Named moves, each a turn or a mirror, and the order they were made in; the first pair answered:
Z_734:
[ -8   9  -7   8 -12   5  -7 -15   9   9  -3   9   0  -7 -15   8   1   3
   2  -1 -11  -6   0  -1  12  -8  -5 -15] |-> [ -1  11  -2  -1 -12   6  -9 -14   8   6  -3   2   0  -8 -19  19   6   0
  -2  -4  -7 -13   0  -3   7  -6  -8  -6]
[ 2 -3  7 -2 15 -6 10  2 -2 -7 12 -6  3  3  6 -9  1 -3 -1  3  6  2  2 -5
  2  3 10  8] |-> [  2  -3   7   1  16  -6  11   2  -1  -8  13  -5   2   4   6 -11   0  -1
   0   3   5   2   3  -5   2   3  11   6]
[ 10   1   9 -18   4   0   7   8  -2  -4  -1  -6   6   8   0   2   0  -6
  -9  -6  13  -1   0   2  -5  -1  -8   8] |-> [ -1  -1   0   1   4  -3  13   6   4   2   1   7   3   9   6 -17  -8  -1
  -3   1   4  13  -3   7   5  -2  -4 -10]
[ -5   7   1  -3   6 -14  11   9   1 -12  10   9 -11   1   6   3   0   8
  -3   5   0   2  -5 -13  -1  10  30  13] |-> [ -5   6   2  -5   6 -14  10   9   1 -12  10   7 -12   1   5   3  -1   7
  -4   5   2   1  -4 -14  -2  10  31  14]
Z_385:
[  0  -2   1  -4   3   8  -2  -3  -3   1  -4   3   2  -1 -11   2   6   2
  -2  -8   4  -6   5  12   1  -3  -3  -9] |-> [  3  -2   2  -8   1   8  -2  -3  -6   2  -4   1   0  -4 -10   5   7   3
  -1  -8   3  -5   4  12  -3  -3  -2  -4]
[-16   5   5   1 -12  17   8   5   5   7   2  11  -3  11   7   6   6   2
  -1 -13  -6  -4 -11   3  -3   7 -20 -12] |-> [-10   3   7  -2  -5  18   9  11   2   8   4   5  -1  13  11   1   7  -1
   1 -15  -2   0  -9   7  -4   7 -22  -9]
[ -3  -2  16 -11  -6   5  -9 -13   0  -1  -8 -15   5  11 -10  12   5  -8
   3 -16  15 -24   3  11   2   0  -9  13] |-> [-10  -2  12  -2 -10   3 -10 -21   7  -4  -6  -7   7  11 -12  12   5  -3
   1 -14  10 -29   3   7   7  -2  -8   6]
[ -5  13 -11  -9 -10   5   4  14  -6  13  -2 -10   3  -4   3  -4  -9 -21
  -1  -2  -6   0   1  18  -5  -7   8  -3] |-> [-13  13 -16  -1 -19   3   2   2   2  10  -3  -1   2  -6   0   1  -9 -15
  -2   1 -15  -6   1  12   1 -10  12  -8]
Z_43:
[  1  -1  -1  -4   6  -2   6  10  -8   5  -1  -4   4   3   5 -17  -8  -7
   8  -3   7  12   4  12  -1   3  -3  -3] |-> [  3   2   3 -18  -7  -5  -1   5  -9   0  -7  -7   0  -8   2   8  -3  -7
   5  -5   2   1   3   1 -10   4   2  16]
[ -1   5  -6   2 -12   4  -6  -1  -3  15  -8   6  -4 -11   0   2  -2   3
   6  -2  -3   6  -5  12   2  -4 -11 -11] |-> [ -1   7  -6   0 -16   2  -7  -3  -3  13  -8   6  -5 -13   0   8  -2   3
   6  -4  -4   3  -6   9   0  -2  -9  -7]
[ -6  -8   9  -4   1  -5  10  -2   5  -9   3  -2   0   7  -5   3  10   5
 -10   3   7 -17   7 -13  -4   2   7  11] |-> [ -6  -9   7   6   8  -3  15   0   5  -6   7   0   1  14  -2 -14   8   5
  -7   6  10 -10   8  -6   2   1   4  -1]
Pairs:
Each pair is two moves apart.
[ -5  -3  -5  11 -15   9   1   0   0  14 -12  10   3  -3   9 -10  -7  -2
   4   4 -18   8  -2  18  -1   8  -2 -20] |-> [  5   1   1 -11 -20   8  -5   3  -8  11 -16  -1   1 -12   9  12  -4  -7
   2  -2 -14   4  -3  14 -16  10  -1   5]  Z_385 then Z_43
[ -3  -7   1   2 -10   1  -8  -8   8 -10  19   8  17   4  -6   9   2  -2
 -10 -20   7 -27  14  -8  -4  -7 -17   4] |-> [  2  -6   3  -7 -11   2  -8  -3   2  -9  15   4  15   0  -3  16   0  -6
 -10 -23   9 -23  15  -7 -12  -5 -18  13]  Z_385 then Z_385
[-5 -9  8  6 21 -9 10  4 -4 -2  5 -6 10 11  9 -8  2 -4  1  7  9  8 -3 -6
 -5  8 11  9] |-> [-17  -7   3  15   9  -9   8  -9   6  -4   1   7   7   8   5   0   4   5
  -2   9  -4   1  -5 -15   2   5  17   3]  Z_385 then Z_385
[ 12  -8   4 -13   9   8   7   2  -4 -13  -2 -11  10   4   1   9   1  -5
   1   0   7 -12  -7  -8   6  -9   6  11] |-> [  8  -7  -2 -10   7   5  11  11 -11  -3  -7  -6   5  -3  12  -2  -9  -6
  11   5   3  10 -11  -2   5  -8  10   9]  Z_734 then Z_385
[ -4  -6 -21  13  25 -11  13  12   3  18  15  11  -7   7   1 -22  -1 -13
  -2   3 -12   4   2  -3   5   3  14 -26] |-> [  0  -3 -11 -11   5  -9  -2  -3   8   3   8   2  -8  -4 -15  26  14 -10
 -16  -7 -14 -33   3 -21  -6   1  14   3]  Z_734 then Z_385
[  5   3   4 -12   9   0 -10   4  -6  13  -2  -8  -4   9 -12  -6  -9 -17
 -11 -12 -10   1   1  21  -7   8  -5   3] |-> [  3   6   3 -13  -2  -1 -12   1  -6  11  -6  -4  -8   0 -11   5 -10 -14
 -10 -11 -16  -1  -2  16  -8   8   0  13]  Z_734 then Z_43
[-11   1 -10  14 -10   0  -1 -13  11   3   0  13  -2  -3  -4   0  -1  10
   4   8 -11   1  -2  -1  10  -2   0 -18] |-> [ 12   0   4  -9  16   5   1   9  -8   3   5 -13   4   4   1  -6   1  -6
   3  -1  15   5   4  13  -4   4 -11  -3]  Z_385 then Z_734
[  9   1   8 -18   4  -2   5  15 -17   2 -11 -16 -10 -14  12   9   0  -8
   4   2  12  15  -6   4 -20   2   8  34] |-> [ -6   2  -2  -7 -11  -7   9   7 -11   4 -16   1 -16 -22  17   8  -4   2
   8  10  -4  23 -11  -3 -13   1  19  28]  Z_734 then Z_43
[ -9  -2   0  -1  -6   3  -5  -4 -23  -1   0  -7   2 -13  -1 -11 -14  10
  19  -3   1  13   1  10   0  -2  11   4] |-> [ -4   0   7  -9  -9   5 -11 -10 -21  -8   1 -12   4 -13  -7   6  -5   9
  14  -7   3  -5   2   4  -4  -3   9  12]  Z_385 then Z_734
[  5  -1  -7  -6   4 -10   1   0   9 -11   5 -12   0  -1  -6   8   5   9
  -1   2   2 -17   1  -4   4   6  16  20] |-> [  8  -2 -12   0  14 -11   7  13   1  -3   7 -12   0   3   4 -13  -4   5
   6   5   7   4   2   6   6   8  14  11]  Z_734 then Z_385
[  4  13   3 -23   9   1   6  -1 -17   0   9 -19   8   5  -3   8  -8 -12
  -9 -10  -1   4  -4   9   9   2   4  16] |-> [ -7  14  -9 -14  -1  -1   9   1 -16   8   2  -4   0  -3   6   5 -18  -7
  -2  -4 -13  21 -10   9  11   2  11  11]  Z_734 then Z_385
[ 10  11   9 -10  -2   1  -1  14  -3   5   4  -3   3  -5  14   9   8   0
  -1  18   1   4  -8  -3   6  -1  -7   4] |-> [ 2 10  3 -1 -6  0  2 12  0  8  4  5  0 -5 15  4  5  4  1 21 -5  8 -9 -5
 10  0 -4 -4]  Z_734 then Z_385
[  8   0   0   0   3  11  -4   1  -5  13  -2   1   5   5   0  -3   0  -4
  10 -10   6   1   8  19   0  -2 -25 -15] |-> [ -3   0  -6   8  -9   7  -1  -3  -1  16  -7  13   0  -1   4  -4  -6   3
  14  -3  -6   9   3  14   4  -3 -18 -19]  Z_43 then Z_734
[-3  1  0  0 -5  3 -5 -2  4  0  2  4  0 -3  0  7  0  3  1  0 -4 -4  2  2
  4 -6 -3 -3] |-> [ 3  1  3 -6 -3  4 -4  3 -3  1  1 -2  0 -4  4  7 -2  0  3 -1  1  0  2  6
  0 -6 -4  3]  Z_385 then Z_385
[-11   5 -16  11  -4   5  -8   3  10  12  -2   7  -6   7 -16 -13  -9   5
  -6   6  -9  11 -10  14   1   2   4  -4] |-> [ -1   8  -9 -12  -9   5 -13   9   0  10  -7  -4  -9  -1 -17   6  -7  -1
  -9  -2  -4   6 -10  11 -13   5   5  20]  Z_385 then Z_43
[-17  -4   5 -13 -15  -6   8 -17   5  15 -11  -9  -5  -6 -14  24  -1  -1
  -3   1  -7 -25   4 -14  -4  -4  15  15] |-> [  2  -7  15 -22  14  -1  16   4 -11  19  -2 -29   2   7  -9   2  -2 -16
  -1  -4  18 -12  11   3  -9   1   4  15]  Z_385 then Z_385
[ -9  -4   1  17  29  -9  18   7  -3 -13   7   0   3   5  11 -34   9  -1
  13   5   7  15   7  -4   4   8  11   8] |-> [-11   1   7  -3  -1 -10   3 -10   4 -23  -4   2  -3 -13   0  15  17   5
   6   0  -5 -13   5 -23  -6   5  17  34]  Z_734 then Z_385
[  9  -9 -15  17   3   8 -13  -8  -9  22   3   1   9  11  -2 -11   0  -4
  -5 -12   2 -10  -1   7  23   3  -1  -9] |-> [ 14  -5  -9  -2  -5   8 -21  -9 -13  19  -2  -5   7   2  -4  11   6  -7
  -7 -19   2 -21  -2   3  12   5  -1  12]  Z_734 then Z_385
[-1 -4  5 -3  6 -4  7  5 -4 -5  3 -4 -3  4  6  1  1 -1 -3  1  2  4 -4 -5
 -6  5  7 17] |-> [ -6  -5   1  11   7  -4   9   0   3  -4   5   6  -1   9   5 -10  -2   2
  -1   4  -1   7  -3  -5   3   4   8   1]  Z_385 then Z_43
[ -6 -10  -9   6   5  -2  10  -6  18  -3   5  -1  -1  -4   4   1   4   3
  -1   8  -2   2   4 -18  -3   4  12  16] |-> [  0  -9  -7  -2   8  -1  12   1   9  -2   5  -6  -3  -5   7   0   4  -3
   1   5   3   7   4 -13  -8   6  11  23]  Z_385 then Z_385
